Each row is where one point has got to under a steady rotation. How many steps took it there?
The counts run from 0 to 121.
[  7  11 -25  -2   1  28  16  24  -6  -5 -10   5  -5  33 -11  42   0 -10
  11   0  -8  24   5  -8 -19   1  -1 -32 -30  -1 -17  18 -13  27 -17 -18]  24
[ -9  15  39  32 -17   7  19  18  32 -15   9  -6  -2   5 -35 -20  -1 -11
  -6 -13   0   8 -10  10 -22  -7  24 -14 -20  -7 -29 -16  -8 -13  11   3]  115
[ -8  14   7  28 -23 -14  31  28   2 -25  -5   7   7  17 -17   1  -8  -6
  12   5 -10   2 -17   3 -20 -10  10 -38 -17 -17 -22  14  -9  24   9 -29]  37
[ -4  -2   4   5  -9  10 -22  14 -19  27  19 -11  23  15  -9  -1   4  -6
 -16 -17 -31  -4   3  -5  35  23  31 -14  32   1  -8  -4 -11 -32  -5  19]  58
[ -4   3 -27  11 -17   9 -16   9 -32  26  -3  -2  29   9  -6   8   4 -11
   1 -19 -41  12  -9  -2  29  25  19 -18  29  -1 -10   0 -18 -23  -5   7]  57
[-16  20  20  37 -23  -6  22  16  24 -10 -12  -8   8   0 -25  -5  -3 -16
  10 -23 -13  27 -21   4 -34  -2  18 -21 -21  -3 -33 -11  -6   1   6 -10]  116
[ -9  13   3  24 -25   1  -5  27 -14 -14   2  25  19   6 -30 -22  14  11
  -3   1  -4 -12   2   6  21  19  23 -28  14 -19 -17  -1 -37 -23  -3  -5]  44
[ -4  11  14 -13   5 -21  10  14 -21  14  -3 -39  17   8   1   6 -36 -25
   3   1  -1  23 -17  21  -6 -11  39  -1  -5  13   4  -5   2  28  -1  37]  74
[-16  13 -14  32 -31 -16  18  24 -17 -19 -16  16  17  -1 -18   1   6  -7
  26  -1 -19  -3 -24  13  -4  15  14 -32  -2 -15  -4   1 -20   5  20 -21]  42
[ -9  19   9  40 -15  20  26  18  25   6  -6  -2  -8   8 -33  -1  -2 -31
  12 -15   5  14 -10  28 -23   4  25 -13 -19  -5 -16 -20  -2   7  28  -8]  111
[ 11  -2  -3  12  28  34  20  14 -16   4  11  14 -14  34 -20   6   7 -22
  -7  13   5   7  30  14  11 -14   9 -13 -25  -5  13 -27 -17 -18  19   9]  96
[-11  -4 -17  23 -21 -12  -1  10 -26  26  -6 -12  21  10   2  12  -7 -22
   8 -26 -47  14 -20   1  17  24  15 -20  20   3   8  -6 -13 -14  14  -6]  56
[ -9  10   6 -33 -21   7 -23   0 -39  21   4 -12  29  14  10  14  -2 -20
 -18   4 -22  14  -3   9  18  20  27  -1  -5   3 -20   7   8 -18  -9  23]  67
[ -4  24  27  15 -23  23   1  25  18  -7  11  11   7  11 -36 -26  14   3
 -10 -11   7  10   3  11  -6   3  28  -5 -16  -8 -40  -6 -16 -14  -4   5]  114
[ -6 -12  22  26 -16  -6 -10  15 -20  11  17   5  16  18   2  -7   8  -3
 -17  -1 -37  -3  -8  -3  27  16  18 -30  10   4  -6 -12 -12 -42  10   8]  54
[ 10   4   9  25  22  40  26  26   9   0  19  -4 -14  40 -25   1  -8 -20
 -11  -8   4  13  13   8  -2 -23  10 -13 -22  -4 -17 -21 -13  -1   6   4]  101
[-14   8  35  -5  14  -6   1   9 -14  16 -14  -2   9  -1 -20  -3  17 -12
  -8  18  19  28   7  16 -12  -3  31  -4 -19  19  23 -19 -11 -29   6  39]  3
[  5 -12   6  -5  29  19  13  28  -1  18   1   3 -11  33 -22  20  15  -7
 -10  31  15  10  21   6  -4   2  16 -29 -15  12  27  -1 -23 -15   5  15]  17
[  1  20  14   5 -18  17  15  34   4 -29  21  16   5  22 -30 -18   8  10
  -5  12  10  -9  -4   9   1  -3  22 -25 -13 -19 -34  12 -17   3 -11  -2]  35
[-11 -10  24 -25 -14   1  -8   3 -25  23  17 -20  25  12   6  11  -5 -26
 -26  11 -17   7  -3  26  21  10  39  -7  -4   9   0   1   9 -20   8  35]  68
[  7  12  -6   5  39 -13  33  16 -31  -8 -14 -16  -5  21 -16   5 -29 -12
  16   4  10  28   0  -1  -3 -27   4 -13 -23   8  17 -23 -20  19   1  10]  88
[ -5   4  13   8  29 -24  17  13  -7   8 -19 -19  -3   9 -18  20 -15 -12
   8   9   3  45   1 -14 -24  -9  11 -19 -23  27  17 -11 -19   1  -7  18]  9
[ -8  22  -4  26 -21  -9  -5  22 -18 -16  -2   9  20   7 -20 -17   1   9
   1 -21 -22   5 -11 -20  25  11  15 -17  19  -6 -35   2 -32 -14 -18  -3]  48
[-17   8  24  15 -22  -4  10  25 -11 -29  14  26  10  15 -23 -17  16  -1
  -7  17 -13 -13  -9  16   9   1  20 -33 -18 -18 -17   2 -14 -18  10  -7]  40
[ -1 -12   2  15  -5  -7   6  14  -7  24  13 -38  20   9  -5   5 -25 -18
   4 -24 -36  15 -22  -4  10  13  28 -19  18  13  -3  -8  -4   1   7  17]  60
[ -6  39  -5  19 -30  26  -7  14  11  -3 -11  12   8   4 -32 -12  18 -10
   0 -20   7  24  -2  11 -13  12  27   2  -7 -18 -39  -5 -21   0  -9  -3]  113
[  6  23 -12 -15  29  10   3  14 -44 -21 -13  11   2  30  -8   6   0  -3
  -7   9  10  29  25 -13  18 -21  -9  -3 -29   0 -14 -12 -27   0 -22  11]  90
[  0   9   8  29  -5  30  24   9  12  -4  19   7 -14  28 -14   6   3 -31
  -5  -6 -13  12   1  21 -18 -14   6 -20 -48  -9 -18 -15   4  -5  25 -10]  106
[ -8   6  26 -16   8 -28  12   9 -38  -7  -3 -21  17  13  11   2 -25 -19
  -9  17   0  17  -6  18  -4 -17  22 -10 -36  14  14 -13   7   3  16  30]  78
[ -9   8 -14 -19 -23   3 -17  -3 -37  18  -5 -19  29  15  23  26 -12 -21
  -2 -13 -36  25 -13   2  14  16  18  -8 -10   4 -21   7   7   6  -8  15]  66
[  7  -8  11  -9  -4  33  17  25   0 -12  23  22  -7  37  -9  18  14 -16
 -14  29   4  -1  12  18  -9  -4  11 -33 -32  -7 -15  10  -9   1  -1  -7]  26
